In the rows, zero is written as 128.
Z: rows in several groups, each row roughly a mix of its group's directions:
Z (145 x 13):
[[124  96 108 126 151 175 159 123  93  79 171 141 123]
 [159 131 168 135 147 157 128  97 189 144 124  84 111]
 [178 162 169 112 124 157 101 165  93 116 123 115 157]
 [121 112 151 131 177 102  93  76 158 111 135 166 146]
 [162  70 138 141 129 132 167 149 101 157 130 155 171]
 [103 146 103 138  89 130 115  72 150 136 108 186 134]
 [101 173 138 142 139 102 169 135  80  93 109 106 159]
 [134 150 117 113 162  79  80 121 115 172  93 110 149]
 [ 86  56 121 121 109 142 136  98 150 139 143 146 163]
 [163 113 160  94 126 111  79 121 156 128  97 106 177]
 [ 85  98 108 161 137 140 112 105 108 184  96 137  95]
 [141 122 111 146  93 118 187 114 173 131 180 127 145]
 [144 144 148 116 177 143 159  89 152 115  79  91 145]
 [103 118 114 119 102 181 147 108  90 170 169 104 143]
 [133  75 156 126 140  92 118  73 113 146 143  87 110]
 [120 186 101 148 120 124 185 153 157 116 111 105 153]
 [175 125  92 117  89  94  95  95 136 137 143 167 152]
 [124 159 173 140 150 103  98  95 159  99 146  81 111]
 [ 58 124 139 130  99 145  70 115 103 110 116 129 115]
 [ 93 126 132 109 143  95 182 170 114  93 172 126 129]
 [ 71 129 123 167  97 113 160 180 119 140 143 156 118]
 [129 124 147 115 102 197 137  98 133 120  78 144  95]
 [110 116 145  91 111 132 124 160 127  96 185 183 140]
 [ 89 145 161 103 136 118  89 126 158 184 147 158 148]
 [109 102 142 146 167 109  52 119 122 151  98 122 118]
 [134 141 147 139 117 116 126 204 146  94 178 114 136]
 [165 142 133 109  85  72 124 117  89 153 156 134  97]
 [ 74 111  94 147  87 112  94 118 133 176 142 111 117]
 [165 154 121 120  74 126 165  97 165 112 117 170 133]
 [ 85 138 170 107 182 105 146 158 142 116 145 101 156]
 [153  94 124 163 183 170 117 122 157 142 163 149 110]
 [137 166 129 169 117 184 135 113 166 117 166 154 106]
 [135 151 112 116 154 115  75  95 149 150 102 183 153]
 [105 177 130 156 118 116 147 115 171  79 165 153 141]
 [139 120 130  87 139 141 170 142  88  95 139  92  75]
 [100 152  75 170 147 150 130 113 156 159 117 171 137]
 [ 88 124  80 151 126 125 179 103 123 173 124  96 143]
 [170 100 124 103 130 100 150 127 133 148  88 192 147]
 [132 115 134 136  74 115 163 101 182 159 129 166 112]
 [129 155  96 143 106 174 104  68 135 154 152 138  99]
 [104  75 163 143 158 135 170 152 122  86 151 108 122]
 [138 148  97  97 101 123 202 104 163 142 116 126 138]
 [ 93 136 101 153 154 154 111 159 175 126 144 169 168]
 [ 86 112 167  90  96 165 134 165 112  96 108 138 111]
 [ 93 123 165 141 173 152  81 130  95 108 169 140 135]
 [142  97 143 113 106 210 111 108 144 106 103 133 113]
 [ 70 152 144 137 132 132  86 122 147  80  91 149 146]
 [106  97 110 150 134  99 189 132 101  88 157 129 159]
 [106 149 125 176 162 103 135 132  90  83  79 130 128]
 [125 129 123 160  80 175 158 149 133 106 135 186 116]
 [132 130 123 117 103 168 121 104 117 113  73 190 154]
 [ 94 153 144 162 155 139 121 168 168  71 129 133 146]
 [131  90  79 142 106 157  95 158  89 114 121 128  85]
 [114  58 140 149 139 123 162 113 100 158 169 114 137]
 [123 120  69 108  92 143 183 116 144 163 112 151 131]
 [137 119 142 181 138 161  56 134  99 131 118 139 144]
 [ 90 159 150 109 116 117 120  96  88  99  88  82 115]
 [143 137 134  93 161 145  89 146 157  82 134 169  91]
 [142 135 129 134 158 157 180 129  79 135  73 152 138]
 [163 156 138 109 119 104  69 116  97 140 134 173  95]
 [143  80 102 161 149 134 140 110 158 169 167 169 127]
 [136 112 136 104 147 176 193 101 120 101 105 135  96]
 [143  91 169  95  97 144 105 149 160  96 116  88 156]
 [ 98 156 136 165 173 163 164 151 118 112 137  89  99]
 [146 104 119  97 119  99 101 160 109 105 184 165 159]
 [158 132 134 111 106  98 131 119 203 170 112 148 143]
 [127 153 143 136 162 157  46 142 126 117 105 128 108]
 [155 127 145  76 105 146 170 158  94 138 166 110 155]
 [158 116  82 150 125 108 118 128 148 206 135 143 133]
 [113 170 137 139 145  95 136 143 170 111 177 144 178]
 [138  93 107 130 109 165 105 109  84 158  94 146  82]
 [111 140 103 154 160  93 152 150  92 130 111  63 120]
 [ 97 155 141  80 115 128 103 144 118  78 144 164 168]
 [112 138 114 162 167 157 130 174 179 108 143 153 157]
 [ 86 153 111 167 155  89 151 111 134 173  98 141 151]
 [136 135 134  97  92 145  74 125 137 108 165 184 146]
 [137  93 118  90 120 112 160 141 105 107 190 126  85]
 [192 110 158 134 141 161 155 126 127 154 115 153 175]
 [ 87 138 102 150 142 194 133  89  85 124 135 127 124]
 [124  98  97 112 145 180 152 138  88  84 158 150 111]
 [ 83 150 142 143 132  99 101 106 152 189 108  96 113]
 [135 138 107 159 112 162  97 151 112 119 195 156 100]
 [146  80 113  92 133  75 125 128  94 140  88 129 161]
 [ 86 106  95 142 113 129 102  96 163 184 122 140  99]
 [105 127 167  93 169 117 110 149 110  88 140  82 157]
 [ 97 166 119 108  95 118 120 158 124 158 131 163 189]
 [151 128 125 157  72 127 153 166 123 132 178 115  87]
 [ 85 132 176  85 156  97 150 132 158 125 110 109 160]
 [ 97  89 136 111 163 128 194 127  88 148 141 146 125]
 [119  97 165 161 162 117  70 148  94 106 148 117 111]
 [115 142  88 103 104 133 132 183 112 168  92 109 163]
 [181 126 103 103 174 146  98 107  90  95 150 121 138]
 [129 143  92 137 129 103 124 121  72 191 144 137  92]
 [149 134 145  74  87  93  93 133 144 117 136 158 171]
 [127 174 120 160 154 137 107 115 126 108  55 146 113]
 [118 183 118 152 153 118  96 115 149 128 135 161 189]
 [157  83 100 161 104 137 126 161  94 158  91 153 148]
 [ 63 174 123 139 112 122  71 115 131 129 148 109 131]
 [139 110 120 192 169 127 134 106 132 102  81 163 137]
 [122 135 107 166 111 148  94 122 149 124 144 173 194]
 [121 153 118  75 135 170 123 119 171 141 144 184 132]
 [136 155 130 139  91 113  91 135 160 136 178  70 133]
 [132 135  93 172  67 103 103 132 121 160 103 105 106]
 [131 104 120 129 158 112 132 115 175  60 166 149 109]
 [101 166 110 118 163 160 115 168 144 106 165 150 170]
 [117  85 157  95 119  71 154 158  92 113 136 145 145]
 [150  51 142  99 113 103 156 136 121 153  93 124 123]
 [101 123  96 141 126 160  84 130 147 135 138 197 155]
 [100 174  99 195 126 114 128 124 135 163 127 101 106]
 [178 155 115 114  85 164 173 122 137 120 169 140 112]
 [148  89 104 145  98  68 107 168 141 119 107 116  99]
 [ 89 165 134 159 119 168  82 130 134 145 123 180 143]
 [152 124 113 156 140 130 183  81 155 157 125 109  84]
 [100 157 130 154 139  97 103  65 140 133 104  82 123]
 [130 142 104 161 161  82 148 130 144 148 194 140 141]
 [120 123  97 149 101 122  94 110 163 162 174 178 140]
 [109 109  93 144 122 146 135 102  90 188 103  95  98]
 [156 122 154 129 116 159 184 155 160  73 137 110 129]
 [143  71 128 157 157 145  97 160  96 173 142 141 118]
 [ 94 166 115 142 149 141 126 168 173  95 140 146 175]
 [124  89 141 119 134 124 151 116  98 164 125  77  67]
 [181  78 136 134 146 141 171 148 114 117 132 164 163]
 [ 73 184 110 158 103 164 129 124 122  95 121 141 108]
 [ 95 137 152 121 131 186 161 140 111  92  78 120 110]
 [ 89 126 156 141 126 120 180 181 134 109  95  92 137]
 [107 162 160 113 116  72 112 104  87  99  95 115 111]
 [136 139  76 105  88 139 189 132 134 150 103 149 149]
 [ 90 112  85 143 117 176 151 136 102 170 138  89 118]
 [156 135  78 151 116 120 184 133 135 180 151 149 125]
 [172 103 135 104 196 133 167  98 138 119 150 119 132]
 [184 144 107 156 160 162 117  71 146 140 139 129 118]
 [ 83 129 125 147  60 139 151 104 138  96 148 160 117]
 [ 51 176 141 106 139 136 118 111 107 134 158 117 130]
 [140  84 141  66 114 113 106 121 102 124  74 124 147]
 [134 144 113 173  89 132 128 136 160 138 180 183 130]
 [136 169 166 123 153 181  84 119 115  94 155 125 143]
 [151  67  91 152  87 119 157 117 146 170 126 125 135]
 [123 175 105 175 146  98 133 100 159 157 155  94 111]
 [114 153 102 201 113 143 154 128 136 155 133 118  83]
 [166 118 182  88 146 142  79 152 139 136 154 125 103]
 [143 174 123 140 182 141 144  80 147 117  95 112 159]
 [179  98 118 153 138 160 120 137 120 168  96 141  77]
 [182 112 155  96 144 139 122  82 172 127 100 123 157]
 [156 118 145  87 141  94 169 161 141  76 159 139 139]
 [147 153 142  94 157 118 107 162 135  62 118 138  89]]

which group is each row in? (one row of each group first):
[ 87 120  96 162 170 162 118 169 158 140 139 142 158] | W
[112 173 139 152 112 180 138 111 167 116 163 150  94] | V
[106 163 116 124  84 170  93 137  83 151 142  95 144] | L

[176  98 101  97 118 165 172 143 143 157 125 156 152] | W
[181 138  84 144 112 140  83 140  92  95 156 131 137] | V
[128 123 120 113 147 119 161 155  79 126 106 202 119] | W
[107 148 147 112 159 154 164 152 111  73 112  80 122] | V
[127 120 178 133 174  94  95 118 139  78 137 163 127] | W
[ 91 106 173 108  90 138 114 126 131  62 151 131 136] | W
[170 112 157 142 125 145 149 144  93 176 107 138 182] | L
[ 77 168 151  82 112 165 106 111 129  99 133 148 108] | V
[173 153 181 117 148 131  99 155 130  86 147 132 162] | L
[130 103 133 155 185 131  99 149 120 166 169 161 155] | V
[150 155 155  64 126  87 136 177 149 124 118 142 125] | L
